Some points, each followed by its number:
[ 10   0 -10  12   4   9  -3  10   5 -20  22  10  36  -6  19  -1   3 -20
  12  22  33   2   5   8] 0
[  7  -2 -10   0   2  -2   7 -10   2 -19  22  13  25  -4   8 -16 -21  -9
  -4   7   4  12  -2  14] 1
[  68  -11   43  -46   35  -21  107   17 -101   28  -13   54   43  -97
   -3   35   30   68   -4  -23   17   26   83  -32] 2
[ 43 -10   3 -24  22 -44  64  -5 -44 -13 -11  -5  21 -19 -25 -33 -43  21
 -59  37  13 -21   0 -23] 3
[-38  39 -42  19  -3 -14 -26  -5  20 -10  14  48 -42 -13 -21 -76  11 -21
 -20  32 -26 -18  -5   4] 4
[ 30  -1  -5 -27  10 -38  48 -17 -51  -6 -11  16  -6  -3 -31 -27 -47  33
 -48  13 -14 -10  12 -15] 5
[-32  40 -47  25   3  -8 -26  -7  29 -13  27  44 -37 -26  -9 -88   8 -32
 -10  37 -24 -11 -15   0] 6
[ 46  34 -12  26  29 -14  23  45 -30   3  16  72  59 -67  52   5   8  -6
  19  47  83  -2  41 -24] 7
[-27 -27  35  12  20  29   2  -7  19  23  -4 -36  -8  14  -7  52   5  37
 -11 -29 -49   3 -44   6] 8
[ 58  -4  -6  -9  13 -21   0  -4  -1   0 -24 -58  25  -8  -4  20 -11 -42
  10  25  46   4  19 -25] 9
[ -42  -24  -46    8  -20   36  -33  -37   51    4   50   -3  -33   26
  -28    2  -60  -18   28   43  -22   -7 -110    3] 10
[ -24  -12  -14   38   54   51  -12   29   58   68   11  -51  -55  -68
  -19   33   25  -32   34   67   19  -42  -60 -100] 11
[ 54  -7 -55 -27 -46 -31 -40 -37 -11 -89  28   9  79  31  -7 -40 -53 -96
   7   7  66  19  65  59] 12
[-70  65  76  45 -33   1 -12  61   1  18 -36 -11 -20  18  59  29 127  18
  22 -67 -47 -26   9  53] 13
[ 51  -8 -48 -23 -42 -32 -33 -36 -11 -78  35  11  76  29 -10 -39 -54 -87
   3   3  60  14  59  53] 14
[-19  17 -36 -14 -29  -2 -23 -25  11 -10  18  73 -36  -7 -16 -54 -11  -2
  16 -25 -11  10  31  34] 15
[  6 -12  13 -12  11  13  -1  13  -5   9 -11 -11   7  -3  -3  59  23   2
  31 -10  15   8  15   6] 16
[-26 -45  18   6  10  24 -10 -23  42  26 -10 -64 -15  24  -3  21 -25  50
 -39 -14 -69  -4 -78  -4] 17
[-24 -19  21  11  17  17   5   5  15   0   7 -34   5  14  -2  11   0   3
 -18   0 -19 -16 -37   1] 18
[-22 -34  20 -29 -17   7   8 -21 -13 -13  25  56   5  50 -13 -21 -42  37
 -29 -74 -48   3  -9  51] 19
[ 37 -18 -57  -3  -1  31 -60 -27  46  14  14  10  12 -36  -8  35 -31 -45
  73  50  73  24  28 -41] 20
[-26 -23  22  13  15  23   3   8  14   0  13 -31   7  11   2  17   0   1
 -15  -1 -19 -16 -35  -4] 21
[-17  31  40  20 -50  14 -36  25   0  -5  -3 -10  25  25  63  73  74 -10
  71 -62   6  12  30  64] 22
[ 42 -25 -10   2   3  12 -18 -26  26  16  -1 -42  22   7  16  67 -47  18
  23   5   6  24 -36   1] 23
[ 36 -15 -22 -16   3  -9   8  -7  -2   9 -11  -9  16 -17   3   2 -33 -10
  12  35  45  -1  21 -43] 24
[-15 -32   7   5   7  17  -3 -23  31  23  -6 -49 -17  18  -5  11 -26  43
 -36  -8 -60 -14 -67  -9] 25
[  10  -12 -127    2  -96   13 -119  -94  116   -3   35  -61  -38   35
   29  -75 -127   -9   23   85  -10   -1 -113  -63] 26
[-52 -11  55  51  51  28  13  27  33  32  -5 -52 -25   0  -3  28  55  21
 -34   6 -53 -30 -93 -18] 27
Which two points above are nearest to each new point by angle? Their numbers follow each, nearest first.
[-31 -10  26 -22 -12  -3   8  -4 -19 -59  13   6  36  43 -20 -51  14 -37
 -61 -37 -17   1  26  49] 19 14
[ 41   9  11  -9  15 -26  17   7 -14   6 -28 -54  14   4  -4  15  -2 -18
  -1  18  29  -1  -3 -28] 9 24
[ 34  14  -1  11  37  -7  46  10 -47  31  -7  49 -15 -52  23  15 -25  34
  11  18  -4  29   8 -25] 2 7
[ 19 -10 -17  -5   4  -4   7   0   4   2  -5  -2  12 -11   6  -4 -15  -9
  10  24  31  -1   8 -29] 24 9
[ 12  -7 -15   4   6  -4  20 -11  -4 -49  57  33  60  -3  12 -40 -46 -25
 -12  15   7  33  -3  27] 1 14
[-29 -39  26 -32 -16  14   8 -28 -12 -22  38  60   8  49 -15 -28 -43  49
 -38 -80 -51  17  -9  60] 19 15
[ -9 115  46  83 -18 -72  23  24  -7  45 -55 -85 -36  -2  90  13  49 -17
 -16  20 -33 -49 -27   0] 13 27
[ -5 -10  45  -2  22   4  22  14 -23  22 -27 -28  -6   5  -9  58  28  33
  -9 -32 -30  -1  -9   1] 8 16
[ -8  97  68  37 -34 -80  22  68 -44  26 -76 -42 -17  29  54  19  54   0
 -27 -34 -10 -60  28  49] 13 22
[ 18 -20  13 -24  -7 -17  11  -4 -18  -8 -17 -32  12  37 -22  25 -25  -7
 -12 -18  12  -7  15  18] 9 14
[  5 -13   0  -1  -2  14 -12 -15  15   2   9 -15   7   7   7  29 -13   5
  16  -5  -8  11 -16   8] 23 8
[-54  39  31  35 -21  -4 -19  32  20 -12  13  -9   0  30  29 -21  49 -26
  -1 -20 -13 -27   0  45] 13 22
[ -8  -5  -1  14  17  16  -7  11  21  26  -3 -25 -18 -24  -5  13  10 -15
  15  27  13 -16 -15 -40] 11 27
[ 34  -1  15 -23  20 -12  52   8 -52  17 -14  25  11 -43   1  15  10  35
   0  -5   4  10  36 -19] 2 5
[ 30 -37  25 -20 -31  13  -7  31 -34   5 -53 -60  27  14  -3  80  46  10
  29 -20  49  -6  20 -11] 16 22
[-30  49  41  30 -17  -9  -6  38  -1  17 -22  -7 -16   8  37  25  68   7
  19 -32 -16 -16  11  31] 13 22
[ -6 -12 -67  -2 -48  19 -57 -49  57  -7  21 -35 -17  24  10 -35 -75 -10
   9  34 -10   1 -52 -22] 26 10
[-34  -9   8   6  16  27 -10  11  21   3   7  -1  -8  -5 -27   1  38 -29
   5   7   1 -13  -5 -18] 11 27
[-12   2 -36 -32 -28  -4 -19 -42  -2 -31  22  69 -27   3 -35 -56  -8  -8
   3 -32 -23   2  43  48] 15 19
[ 19 -19  11 -13 -18   5  -2  15 -16  -1 -28 -33  16   6   3  39  19   6
  15  -6  24  -3   9  -9] 16 9
[-34  27  51   6 -30 -17   5   4 -15   2 -27 -30 -13  50  18  13  36  22
 -21 -62 -54 -20  -3  49] 13 22
[-20  -8  -1  18  22  44  22  19  11   9  37  45   6 -56   9  12  41  27
  28  12   8  22   5  -5] 7 2
[-21  36  46  22 -50  18 -37  32  -3  -5  -7 -10  21  24  62  73  83 -10
  76 -70   2  15  35  72] 22 13
[-11 -31   9 -26  -1  12  -9  -6  -6 -10  -6  -9   1  19 -29  21  -1 -16
   6 -10   7  -3  19   1] 16 12
[-15  -7  -2  17  21  36  18  15  12   6  36  42   7 -46   7   9  30  17
  22  11   5  19   4  -5] 7 0
[-77  -3  11  16  19  60 -30  12  46  27  14  19 -57  -8 -15  13  54  17
  19 -10 -34   2 -34 -16] 27 8
[ -21   39   40    3   36  -49   31   26  -39   38  -45  -42 -103   16
  -37  -69  -30    4  -80  -28  -49  -12    4  -60] 5 3
[-15 -10  -3 -11  14  17   9  -2   8  18  -3  24 -18 -14  -8   5   4  27
   8   5   1   5   0 -29] 11 2
[ 48   5 -49   9  19 -33  47 -12 -12 -24  39  24  22 -41   1 -73 -77   0
 -42  99  40 -19 -10 -48] 3 24
[-18 -11  15 -10  -8   4   1  -4  -8 -36  15   3  21  28  -7 -32   4 -21
 -28 -21 -12  -1  10  24] 19 14
[ 35 -11  -4  29 -19  34 -40  61  13  46 -49 -38   9 -54  32  87 102  13
  79  15  63   0   2 -52] 16 11
[-67   5  72   8  15   3  10  35  -9 -20 -33 -19 -43  48 -32 -43  73  22
 -68 -90 -56  -7  21  16] 13 27
[ 24  35  44  30 -34 -37  16  25 -21 -15 -20 -70  45  32  46  41  24 -29
   6  -5  29 -18  25  39] 22 13
[-62  60  31  49 -20 -10 -23  42  27  -8  12  -6  -8  25  39 -18  63 -32
   9 -15 -15 -38  -9  51] 13 22
[-45 -14   0   7  -2  31 -10   5   8 -35  57  62  16  32  12 -38  -1   0
  -9 -32 -16  -7  -2  51] 19 15
[ 51 -16 -43 -11   7 -13  19  -2  -5   0 -22 -13  26 -23  14  -1 -46 -29
  18  59  75  -8  19 -63] 24 9
[-16  -7 -15   0  -7  12 -14 -19  16   1  17  -1 -17  16 -14   2 -26  -3
  12  13 -14  -4 -42   3] 10 26
[ 33   8   9 -12   9 -24  11   5 -14   5 -23 -42  13   2  -7  15  -3 -13
  -2  13  24  -4  -3 -24] 9 24
[ -4 -19  23 -54 -18 -28  -8 -25 -47 -32 -27 -32  -7  77 -47   9 -26  -7
 -24 -85 -54   3  28  46] 19 5
[ -9 -28  92  -9  44  13  40  23 -37  50 -60 -71  -5  14 -25 124  57  67
 -20 -68 -63   0 -22   7] 8 16
